A state moves one step at a time under one of 5 hidden systems, and each row is a state written as 28 numbers. Each run below is a few steps of one system.
zut, run 1:
[[-10   5  21  -6 -11 -48  24   9  38  17 -57  47 -18  28  -8  19   1  -7
   -7 -34  28  43 -26 -38 -41 -30 -25 -65]
 [ -5   6  17 -14 -12 -46  17   4  37  17 -65  46 -18  24 -19  13 -13  -5
   -4 -33  27  40 -30 -38 -36 -27 -24 -63]
 [  1   7  14 -24 -10 -51  13   6  39  17 -73  42 -22  18 -26   6 -25  -6
    1 -31  25  39 -30 -37 -37 -26 -26 -64]
 [  3  11  13 -27 -11 -47   5   5  40  17 -76  37 -21  15 -33   3 -39  -1
    5 -26  22  34 -34 -38 -32 -22 -26 -60]
 [  4  10   9 -35  -7 -45  -1   3  38  17 -77  31 -25   9 -41  -5 -51  -1
   10 -25  22  30 -33 -37 -31 -19 -23 -55]]
ved, run 2:
[[-34 -10  24  -6  -4 -46  -2  21  74  18 -64  41 -10   5  13  16  -4 -23
    7 -21  38  23 -41 -23 -20 -56 -24 -49]
 [-33  -9  21  -9  -2 -48  -6  21  76  20 -66  37  -9   4   8  11 -11 -20
   12 -16  35  21 -40 -23 -22 -56 -25 -47]
 [-29 -12  18 -11  -1 -47  -7  23  76  19 -69  40  -9   1   3   6 -17 -19
   12 -15  35  20 -42 -21 -17 -54 -25 -43]
 [-29 -10  14 -15  -3 -46 -14  19  79  19 -71  32 -10  -4   2   5 -24 -18
   17 -15  33  15 -45 -22 -14 -51 -25 -43]
 [-31 -11  14 -18   3 -46 -17  21  80  17 -71  31 -10  -7   2  -3 -33 -19
   20 -11  32  12 -46 -19 -12 -54 -26 -38]]
Zatav, run 3 (5 x 28):
[[-48 -30  14  37  16  -1  -9  23  57  -2  21  12  22 -12  65  19  48 -29
    7   1  23 -23 -14  25  29 -53  -6  18]
 [-51 -31  17  34  17  -4 -13  24  65   2  10  15  19 -12  64  17  43 -26
   12   1  23 -23 -21  22  28 -59  -7  12]
 [-52 -29  16  28  20 -10 -15  21  71   5   6  19  15 -14  62  15  38 -28
   16   1  27 -21 -22  17  27 -63 -10   8]
 [-50 -28  19  26  19 -15 -17  21  78   8  -1  23  13 -14  60  10  28 -26
   17   1  29 -21 -29  14  23 -66 -14   2]
 [-52 -28  17  18  18 -21 -19  22  82  10 -10  25  12 -15  56  11  19 -27
   17  -1  31 -18 -32  11  19 -68 -17  -3]]
Segu, run 4:
[[-50 -31  15  36  17  -2  -9  24  63   0  16  13  20 -10  67  18  49 -26
    8   1  22 -23 -17  21  27 -55  -8  18]
 [-50 -30  19  39  16  -8  -3  23  62   0  12  19  19  -6  66  24  53 -26
    4  -5  27 -14 -21  17  24 -57  -8   9]
 [-49 -27  21  37  13 -10  -2  21  59   3   7  23  15  -2  60  28  55 -25
    1 -10  29 -11 -20  15  17 -58 -10   1]
 [-45 -27  21  36   6 -13   6  23  63   3   2  27  17   2  57  31  56 -26
   -3 -11  30  -4 -20  11   8 -55 -11  -5]
 [-46 -23  25  36   6 -13  12  21  58   6  -2  29  14   8  54  35  58 -23
   -7 -17  34   2 -19   6   6 -56 -13 -11]]
sak, run 5, 5 rows:
[[-52 -32  17  39  17  -5  -5  23  64  -1  14  19  20  -6  65  21  52 -27
    5  -3  27 -20 -20  22  25 -57  -9  12]
 [-47 -29  17  43  11  -5   3  24  53  -2  15  20  19   0  64  31  61 -26
   -3  -9  28 -11 -14  17  19 -53  -7   8]
 [-42 -27  18  45   6  -2  13  23  47  -3  16  20  19   7  62  31  70 -22
  -12 -13  27  -6 -10  13  13 -48  -8   5]
 [-37 -26  17  46   5   0  18  18  34  -5  19  22  21  13  58  34  75 -20
  -15 -15  23   2  -5  13   7 -41  -6  -1]
 [-30 -22  17  45   4   2  25  13  23  -8  22  21  19  18  50  38  78 -19
  -19 -19  17   9   1   8   2 -33  -5  -4]]

Name the system that made each run.
run 6:
[[-50 -22  20  14  11 -30 -14  25  84  17 -31  28   4 -10  45  12  18 -23
   15  -7  34  -6 -35  -1   7 -69 -20 -16]
 [-50 -23  19  13  11 -34 -15  26  84  16 -30  30   6 -10  43  13  15 -26
   17  -6  35  -5 -37  -2   6 -66 -19 -18]
 [-49 -24  17  10  12 -32 -15  23  84  15 -29  29   7  -9  45  12  13 -25
   19  -5  36  -5 -36   0   8 -68 -20 -16]
 [-50 -23  19   9  11 -31 -14  26  86  13 -31  30   2 -13  42   8  12 -25
   16  -4  36  -6 -32  -1   6 -69 -19 -19]]
 : ved
run 7:
[[-50 -20  23   9   5 -37  -9  27  87  18 -39  33   3  -5  41  16  16 -23
   15  -9  39   6 -34  -6  -4 -67 -21 -25]
 [-47 -20  26  14   3 -34  -1  25  82  16 -37  36   2   2  40  21  25 -24
    6 -13  41  11 -34  -8  -9 -69 -22 -33]
 [-45 -20  28  19   0 -37   6  22  73  15 -36  41   2   9  40  28  34 -25
    0 -18  38  17 -32 -11 -16 -61 -21 -35]
 [-41 -17  28  19  -2 -35  13  22  65  15 -32  39   2  16  37  32  40 -23
   -4 -21  37  22 -25 -16 -20 -55 -20 -38]]
 : sak
run 8 (4 x 28):
[[  7  10  -4 -48   1 -30 -35   4  39  17 -68   5 -24 -18 -45 -28 -80  -2
   27   2  10   4 -32 -21  -5 -10 -15 -23]
 [  3   9  -4 -49   0 -23 -41   1  36  12 -61   0 -24 -25 -40 -28 -79   0
   31   3   3  -4 -32 -14   3  -9 -12 -14]
 [  5   7  -9 -50  10 -21 -44   2  34  11 -53  -5 -16 -31 -36 -32 -80  -2
   34  12   2 -10 -29 -12  11  -8  -8  -7]
 [  2   3  -7 -46  10 -13 -50  -1  31  10 -44 -12 -17 -36 -31 -37 -80   0
   37  20   0 -18 -25  -5  19  -7  -7   2]]
 : ved
